In the rows, zero is written as 128.
Each path below is one point turned by a fixed rotation once a step. After each direction that follows a path, write how fast that rotation turns it, in degrees each step (0 if it stays still).
Each turn is a multiple of 5 degrees from 10 to 175, or 0.
Each row of a path follows its step; steps can be skipped.
Path 1:
step 0: [120 124 133 125 120 129 120 141 128 128 122 133 132 130 127 119 122 120
 123 129 130 138 118 126 137 126 131 136 124 131 114 129 119 125 140 125
 130 117 121 126 125 135 129 120 127 124 121 128 121 122 123 123 131 119
 131 132 120 129 130 123 135 121 124]
step 1: [127 120 132 127 125 140 138 139 119 118 120 134 121 138 122 133 122 116
 134 129 127 132 130 119 127 122 133 131 135 133 129 126 128 115 128 134
 119 130 125 132 125 128 119 134 123 117 121 122 131 122 124 136 129 121
 135 128 132 125 122 125 128 132 132]
step 3: [123 128 137 117 126 136 124 135 120 120 119 133 135 125 136 128 116 124
 137 125 122 125 121 128 125 124 129 126 125 121 124 130 128 125 144 131
 129 128 124 126 121 121 116 129 124 124 115 125 124 121 126 132 122 117
 131 130 124 129 118 123 122 129 132]
step 4: [121 128 131 122 125 123 146 146 131 118 137 140 126 134 124 129 124 125
 129 125 139 126 130 117 124 120 139 132 128 127 125 129 125 117 124 128
 131 123 120 127 130 126 124 128 121 128 127 124 124 123 134 119 131 125
 121 134 131 127 127 124 120 125 129]
step 6: [116 121 132 119 127 128 136 139 127 124 124 131 128 129 134 118 128 135
 130 127 136 127 133 129 131 125 136 132 123 120 117 137 124 124 129 126
 133 123 118 132 120 125 120 131 126 130 122 123 118 124 114 115 118 122
 124 127 126 127 125 127 138 128 128]
step 7: [130 127 127 125 120 125 140 140 122 131 120 132 127 140 120 133 131 121
 142 138 129 128 128 121 131 127 131 129 133 134 121 132 130 123 128 130
 124 126 125 132 124 128 129 123 129 130 126 140 116 127 130 122 124 121
 134 134 131 128 118 114 120 133 137]
step 8: [114 131 132 131 128 138 133 141 135 125 117 125 124 128 131 131 124 123
 134 119 126 126 132 127 139 124 127 126 134 122 121 129 112 127 124 123
 123 132 121 133 130 132 136 131 134 131 131 121 119 118 124 117 119 123
 132 122 132 125 125 127 129 121 128]
step 9: [121 125 130 126 122 125 120 132 122 128 120 138 132 123 129 126 118 124
 134 136 124 124 126 124 139 130 135 124 133 137 123 128 131 123 122 133
 125 121 117 127 120 135 117 125 122 136 121 131 125 123 116 122 121 116
 134 134 124 126 122 117 129 128 128]
step 10: [123 133 137 126 128 137 141 141 126 129 133 128 125 125 132 138 124 121
 136 122 132 124 137 120 126 127 138 137 130 128 124 135 121 116 122 127
 124 133 123 136 135 127 132 120 130 127 119 131 131 120 122 132 128 125
 140 134 133 132 125 120 128 124 132]
step 11: [126 137 129 126 129 129 122 128 128 121 117 135 132 130 128 126 119 116
 128 125 118 126 126 132 143 127 135 132 137 125 119 126 121 119 127 124
 132 122 111 127 129 126 128 117 124 134 126 122 123 124 135 125 121 126
 132 128 130 128 138 122 116 130 132]
step 12: [125 125 137 121 132 132 125 139 125 130 122 131 129 131 134 121 125 126
 138 123 136 134 124 122 129 122 133 130 128 125 120 129 117 123 124 127
 138 131 127 123 127 133 116 135 122 125 112 127 133 118 118 132 127 122
 137 139 131 136 132 121 129 123 128]
step 13: [131 125 127 127 130 126 135 131 128 123 130 131 131 138 123 126 124 121
 143 130 128 133 130 114 133 128 140 139 133 128 129 131 131 111 123 125
 130 119 121 131 124 118 126 120 122 126 130 118 123 126 131 127 127 128
 133 118 137 128 130 115 127 129 130]
[131 128 128 127 128 129 127 128 127 131 128 127 128 127 128 129 129 126
 130 131 130 130 126 127 127 127 125 127 129 126 125 128 126 129 130 127
 127 128 130 126 129 130 129 126 126 129 127 132 130 129 128 127 129 125
 130 130 126 131 126 127 127 125 128]
155
[127 125 129 131 130 130 126 128 130 129 128 129 128 129 125 129 127 129
 128 129 130 128 127 126 129 126 127 127 130 129 130 125 128 127 125 127
 128 127 129 126 127 128 126 130 126 130 130 126 132 127 126 127 129 128
 128 127 129 126 127 127 130 127 124]
95
[129 129 132 128 126 129 129 128 130 131 127 127 129 126 128 125 125 128
 126 127 126 129 127 129 127 129 130 126 125 127 127 129 130 128 129 129
 131 125 131 128 127 130 127 131 127 130 127 128 127 129 126 128 127 125
 129 128 130 129 128 126 129 131 126]
120
[126 129 128 129 127 126 128 126 129 127 130 128 128 125 131 129 125 127
 132 128 126 128 127 125 128 129 128 125 127 129 131 127 128 131 127 130
 124 128 130 129 128 128 128 128 127 128 128 125 126 127 129 127 128 127
 128 128 128 127 124 128 126 125 129]
60
Path 2:
step 0: [117 135 126 136 120 146 131 132 121 129 122 131 132 134 127 137 129 118
 124 127 125 130 129 133 121 126 121 128 125 126 129 120 113 115 129 125
 125 126 122 130 125 124 118 129 113 134 130 131 117 131 137 118 132 116
 122 135 132 124 124 124 125 115 132]
step 1: [123 130 112 113 121 134 140 137 132 139 123 124 123 127 133 129 128 113
 122 122 135 135 135 126 122 133 129 132 134 116 125 121 127 130 132 135
 115 121 120 129 131 127 134 125 118 128 132 120 124 127 136 117 128 126
 122 127 127 133 136 135 131 125 135]
step 2: [109 127 126 124 133 125 122 152 127 135 119 130 117 130 130 127 126 131
 119 136 132 134 117 117 129 131 121 132 126 122 128 126 127 126 133 138
 120 123 129 129 127 115 122 119 124 134 121 127 125 122 141 124 132 127
 131 119 126 130 127 122 125 130 127]
step 3: [124 135 122 131 132 126 134 144 124 136 125 126 124 134 126 135 126 133
 127 134 127 138 130 116 130 123 122 121 139 124 135 137 125 116 127 127
 113 132 132 126 113 134 127 121 122 122 133 129 127 127 136 127 126 119
 126 140 127 128 117 119 139 120 128]
step 4: [119 121 121 121 126 124 137 134 125 126 115 123 117 124 125 130 118 123
 136 139 141 130 132 136 124 127 137 123 120 123 137 128 121 124 129 131
 121 127 126 122 121 128 121 136 126 130 134 120 119 124 139 131 120 121
 123 145 121 128 124 127 122 124 136]
step 5: [129 129 125 124 126 137 120 134 141 137 133 131 122 120 129 129 124 121
 130 133 136 133 130 134 125 135 135 125 138 119 132 125 113 124 128 140
 116 137 128 126 121 125 111 129 118 137 131 123 122 133 135 127 140 127
 130 129 122 134 128 119 124 136 121]
step 7: [123 120 130 130 137 131 131 134 133 133 113 115 116 131 129 123 123 126
 118 132 132 133 136 131 122 114 133 122 132 120 116 133 114 115 136 128
 127 122 122 123 129 126 132 132 123 123 129 132 116 130 136 130 131 129
 123 121 133 127 121 118 137 122 127]
step 8: [128 121 125 132 131 139 135 141 135 130 121 134 121 126 126 127 134 126
 125 125 124 132 127 137 124 129 120 123 123 117 119 130 119 115 127 128
 121 138 126 129 122 117 126 116 132 131 140 125 121 128 132 121 127 119
 107 130 121 126 124 123 120 128 135]
step 9: [133 127 124 117 129 127 139 140 143 130 122 141 126 116 128 132 122 125
 124 126 127 130 132 125 132 132 127 124 129 118 134 133 131 116 127 138
 118 132 128 127 134 132 138 132 126 139 125 118 120 120 140 127 134 123
 125 123 121 137 131 125 130 112 132]
step 11: [129 131 130 125 129 133 135 138 124 130 120 132 128 125 127 132 128 130
 124 131 137 135 128 141 119 114 130 125 131 133 123 135 113 114 126 123
 109 135 129 138 116 131 128 128 126 131 124 115 143 132 130 125 128 128
 131 133 130 125 123 117 131 119 126]
step 12: [124 129 123 125 118 139 145 131 136 123 123 126 118 125 115 136 132 113
 118 127 139 126 121 129 127 129 131 126 121 132 125 133 116 128 132 128
 128 131 124 128 121 133 121 139 130 131 125 119 116 135 141 124 127 119
 128 127 129 126 126 124 122 116 127]
step 13: [129 135 116 134 118 127 125 128 136 132 126 137 121 121 130 125 129 112
 122 125 141 136 124 123 123 136 135 128 135 121 120 129 113 121 138 125
 121 128 130 124 132 126 131 122 123 130 130 122 133 118 147 122 138 127
 122 120 131 128 124 128 127 133 125]
[129 130 128 128 131 131 127 128 131 130 130 128 130 129 127 127 130 130
 129 124 128 128 127 128 128 127 123 127 129 128 130 129 128 129 127 127
 126 130 130 129 128 129 127 129 128 129 128 127 128 127 128 126 128 126
 130 131 130 126 128 130 129 123 130]
130
[125 129 129 125 128 130 128 128 125 131 129 127 129 125 129 127 132 131
 126 128 129 128 130 128 127 128 127 128 129 128 131 126 128 129 129 133
 128 128 127 129 130 128 128 130 129 129 128 127 130 126 128 130 128 130
 126 126 130 128 129 126 129 129 126]
85
[125 129 128 131 129 127 130 129 129 128 130 131 126 127 128 129 127 133
 129 129 128 129 125 127 129 125 131 128 129 129 128 129 129 128 128 126
 126 125 129 126 132 128 129 128 126 130 128 130 128 127 125 127 127 127
 128 128 130 129 128 127 131 129 125]
95
Path 3:
step 0: [136 135 129 131 130 118 139 130 138 120 135 131 135 132 144 123 126 124
 127 122 134 126 134 122 137 126 124 126 130 132 117 138 136 124 122 128
 130 137 126 113 134 124 130 120 132 127 136 130 118 130 124 136 127 131
 129 130 127 128 122 125 128 124 119]
step 2: [129 112 126 121 122 130 129 130 119 132 136 121 132 137 123 128 131 115
 131 127 127 114 132 125 127 129 139 137 140 118 124 120 136 124 134 121
 131 125 127 137 128 123 131 134 125 133 135 127 127 136 126 127 126 139
 135 132 124 123 126 119 124 132 127]
step 3: [122 130 122 115 131 123 132 122 133 120 122 130 123 131 120 121 130 132
 126 122 136 120 121 126 125 127 127 132 127 136 132 130 127 131 133 128
 126 137 137 117 122 122 132 142 122 139 131 131 133 136 126 112 129 127
 130 120 129 123 125 127 120 135 140]
step 4: [135 133 123 130 129 135 132 114 128 126 131 130 132 133 129 133 118 136
 124 132 128 126 135 142 132 144 131 119 123 134 130 123 141 137 132 125
 134 128 128 122 127 127 128 131 113 131 126 135 128 126 125 133 126 123
 135 130 136 125 134 132 135 134 135]
step 5: [122 128 128 129 130 138 126 128 120 130 125 123 119 125 122 130 126 130
 127 135 131 126 128 137 126 135 130 122 128 125 126 130 122 122 124 131
 110 134 124 124 132 131 120 132 125 127 126 144 133 118 129 138 133 123
 130 141 118 131 120 117 126 119 135]
step 6: [117 128 126 130 140 135 134 132 121 140 121 142 126 134 123 131 142 129
 129 125 122 126 132 129 116 139 123 134 126 126 134 131 131 122 122 131
 118 125 122 134 123 138 128 119 126 131 129 116 131 132 132 134 124 128
 133 118 122 127 133 129 129 131 129]
step 7: [133 137 123 127 135 127 130 138 128 128 132 139 127 129 128 123 130 125
 132 132 111 128 131 127 130 131 121 130 136 127 121 141 122 127 131 114
 130 129 143 122 125 122 121 122 129 133 131 132 120 127 131 130 129 118
 121 124 126 138 129 140 120 127 128]
step 8: [137 133 131 125 125 126 126 126 135 134 125 125 123 121 128 122 131 122
 126 121 137 137 144 136 138 124 131 133 121 133 141 132 135 130 124 124
 130 137 123 125 130 131 128 123 138 128 126 133 115 129 136 134 128 126
 124 122 135 136 125 134 130 117 120]
step 9: [134 120 125 130 114 135 123 133 132 126 126 131 128 131 140 131 122 124
 126 127 140 134 126 124 121 126 133 133 127 116 123 124 141 131 123 117
 123 125 128 134 139 131 124 121 131 125 133 126 129 127 130 125 125 129
 123 129 119 143 123 117 126 133 124]
step 10: [121 116 136 123 126 132 125 128 125 133 129 120 126 137 117 127 134 120
 133 128 124 140 121 115 124 123 131 140 128 127 132 122 133 129 131 133
 137 123 126 123 129 121 126 137 138 139 126 128 137 133 126 122 117 117
 125 127 132 130 124 127 123 138 128]
step 12: [124 132 132 120 133 127 131 123 127 124 126 132 129 123 144 125 116 134
 120 123 135 134 133 132 130 129 125 121 132 143 133 123 125 129 137 136
 130 127 121 121 138 126 127 135 126 123 129 141 140 118 130 123 125 121
 137 132 129 132 135 123 124 124 129]
step 13: [128 120 121 130 131 135 122 130 111 131 139 135 126 128 121 132 124 126
 119 140 132 121 132 139 124 138 137 129 132 127 128 121 122 128 134 136
 130 124 119 137 133 142 115 131 133 127 126 125 128 129 126 130 127 135
 135 132 127 124 134 120 130 126 124]
[129 128 127 127 127 130 126 129 130 126 129 125 130 130 128 128 129 125
 127 127 131 129 127 124 128 127 127 131 128 128 127 130 130 133 127 125
 128 128 127 129 128 125 128 130 127 127 127 128 130 128 130 128 128 129
 131 128 131 127 128 129 126 127 127]
45
[130 130 127 129 128 129 128 132 126 130 129 128 129 128 128 128 127 128
 132 129 129 132 128 127 129 126 125 131 127 127 130 127 128 126 125 127
 128 130 129 127 127 129 129 127 127 125 127 126 124 126 128 130 128 128
 125 127 129 129 128 128 126 129 129]
40
